rotation ticks, each row followed by its count of ticks:
The counts run from 0 to 1101.
[ 97  82 114 135 142 120  96 163 145 104 117 118 167 153 140  85 104 127
 149 108 107 140  97 142 160 140 119 160 139 188 164 106 156]
341
[182 140 140  83 140 110 121  81 112 130 129 125 113 153 181 121 113 135
 178 102  86 137 120  82 152  74 113 108 126 136 146 101 143]
914
[144  97 104 147 121  93 152 147  95 100 167 111 154  82 160  78 108  93
 118 178 125 162 105 163 119 137 100 103 124 141 154 163 140]
872
[110 155 152 158 150  78 156 116 133 152 147 147 165 129 181 106 100  97
  83 151 104  92 110 133 115 113 147  80 134 113 119 130 135]
379
[132 197  97 150 107 158 157  94 106 127  63 137  94 141 139 114 122 139
 152 144 167 130 107 125 107 152 129 115 143  73  91  97 127]
423
[124 132 120 119 150 143 138 146 180 152  84 150  87 156 115 170 128 157
 178  90 114 109 149 148 122 133 161 169 145 142  80 133 120]
1058
[144 113 135 153 125 117 173 177 106 122 146 169 110  69 134 176 114 134
 147 156 126 155 133 112 128 137 110 108 143 126  97 179 126]
325
[120 117  86  92 145 132  90 101 151 161  98 106 133 192 141  99 148 126
 149  98  93  90 128 149 113 137 146 168 138 140 149  84 162]
511
[ 96 130 109 173 145 177 159 141 153 183 128 128 137 101 136 103 112 125
  93 141 124 121 120 170 128 111 158 152 178 143 131 130  79]
552
[ 94 111 119 156 128 131 139 185 154 122 148 128 133  80 130 141 125 114
  84 119 185 156 126 165 133 172 147 148 129 121 160 124 141]
1101
[112 102  95 111 126 163 114 159 163 104 158  93 119 133 137  80 114 117
  91  80 164 108 118 134 136 184 112 129 102 126 103  97 164]
573
[145 150 164 143 125  64 181 129 100 108  71 155 122 129 139 132 131 123
 168 162 111 133 116 111 136 111 146 103 135 136 130 159  77]
759
[ 82 111  87 138 143 116  73 161  69 121  96 154 116 149 180 125 163  99
 142 119 141 114 129 142 171 159 112 160 114 144 168 124 137]
336
[120 117 124 132 141  90 165 160 150 135 103 139 196 115 154 179 145 103
 148 143 152 160 124 174 163 116 134 133 102 134 161 141 116]
933
[157 128 111 113 121 150 153 165 166  91 172 101  97 139  86  80 134 109
 124 109 173 143 129 130 121 160 155 137  83 116 115 132  91]
901
[105 128 121 138 144 117 148 152 129 175 183 162 123 109 107 160 169 104
  86 114 156 154 143 127 140 117 131 183 102 119 110 107 100]
64
[102 108 120 107 125 130  96 118 145 126 134  76 148 181 119 111 118 194
 150 110 122 139 143 147 116  74 130 117 159 126 168 127 161]
78
[125  99 158 116 151  57 138 152 109 139 170 159 145 123 122 131 166 115
 141 164 108 167 144 124 152 114 138 142  83 189 122 160 165]
938
[154 156 107 173 123 138 133 141  90 112 121 142 102 104 155 154  77 138
 143 174  94 160 103  96 128 143 138 122 173 141  92 129 166]
653
[124 115 117  99 107 139 175 127 181  97 108 106 147 150  87 139 102 137
 179 113  94 165 148 120 100 103 157 118 145 151 139 110  93]
521
[ 77 122 111 133 132 152 158 165 137 127 148 169 138 141  75 134 122 130
 117 158 167  90 137 154  82 147 145 126 129 107  90 159 110]
727
[128 142 143 121 129  84 123 150 154 133 125 132 123 181 173 107 143  65
 120  68 117  83 127 113 121 128  75 109  88 142 101 134 122]
908
[122 121 106 120 152 144 169 142 122 126 140 156 118 105 111 120 104 140
 121 164 124 102 120 111 129 137 212 139 169 131 120 110  81]
990
[148 146 107 111 120 156 168 125 163 145 115 139 105 109 118 147 126 131
 161 158 148 101 132 173 113 136 106  66 108  75  90 138 112]
90
[ 95 133 142 117 130 151 154  94 157 153 137  90 128 153 140  64 123 146
  88  89 130 107 148 119  99 116 150  97 148 121 117 116 142]
1015
[123 110 126 120  98 126 142 119 129 114 143  86 151 156 142  65 126 133
 136  91  96 139 134 114 105  45 111  62 129 119 171 123 108]
143
[129 104 103 131 135 144 102 148  96 139 142 158  96  92 145 112 174 111
 120 163 164 103 101 162 152 167 133 141 103  93 132 111 169]
334
[149 105 131  58 129  83 137 121  96  75 118 113 114 118 119 133 131 130
 152 117 149 159 156  70 121 144 109 105 117 120 179 107 163]
366
[107  65 121 110 137 136 103 141 136 113 138 113 148 156 110  52 114 152
 153 124  96 125  86 137 144 104 136 159 148 157 161 100 154]
342
[169 155 124 165 137 103 139 144 131 147 125 137 131  98 171 176 113 127
 155 152 100 159 115 156 155  73 176 120 143 143 143 156 160]
385
[164 111 125  83 153  98 141 156 150 101 148 116  77 160 123  98 160 103
 141 102 153 100 155 144 130 166 131 114 107 107 141 157  89]
903
[ 81 133 124 100 114 124 164 141 170 151 123 104 143 141 111  82 179 110
 103  97 160 115 138 131 126  92  91  95  84 103 127 126 110]
467
[111 103 112  89 133 156 165 142 137 110 116 122 104 121 112 125 135 145
 124 116 172 144 209 116 142 151 182 111 126 160 156 149  89]
461
[106 108  90  90 146 145 103 177 115  78  93 142 128 159  72 143 124 176
 179 149 147 133 156 101 155 123 143 110 136 148 168 122 133]
894
[128 123 147 102 139  93 171 150 159 117 104 109 120 132  92 116 112 151
 182 132 135 157 144 129 116 142  77 112 134 138  96 165 105]
963
[133 104 152 119 112 111 117 109 113 126 165 130  67 146 156 119 131 135
 115 104 136 167 177 114 114 178 125 116  92 154  84 119 182]
305
[ 70 153  90 125  98 137 154 132 123  94 115 105 135 159  84 116  93 148
 149 157 145 157 151 110  90 104 103  93 135 123 113 149  87]
960
[116  98  99  96 125 105 122 165 116 117 157 124 136 148 103  75 186  98
 145 138 121 116 100 154 145  68 146 129  98 127 169 119  91]
671
[199 155 141 130 144 113 164 134 133 116 128 173  95 112 126 165  70 108
 149 136 116 140 132  76 135 131 121 100 139 139  92 145 119]
589
[ 89  95 103 137 128 129  95 126 120 158 123 133 107 163 158 141 121 130
 100 100  99 103 181 134  81 143 133 142 156 157 117 145 198]
948
[128 118 125 118 102  81  90 151 104  89 143 138  94 154 127 135 158 124
 184 129 118 133 119 121 130 139  89 100  60 133  81 133 174]
738
[140  98 151 103 121 100 159 112 128 131  96 154 130  87 170 144 160  87
 145 135 134 121 122 132 139 149  94 100  78 102 110  96 177]
534
[147 162  74 101 122 175 169 135 141 165  97 106  95 109 115 105 163 103
 120 120 176 114 151 123 118 113 112 109 112 118 103 143 139]
796
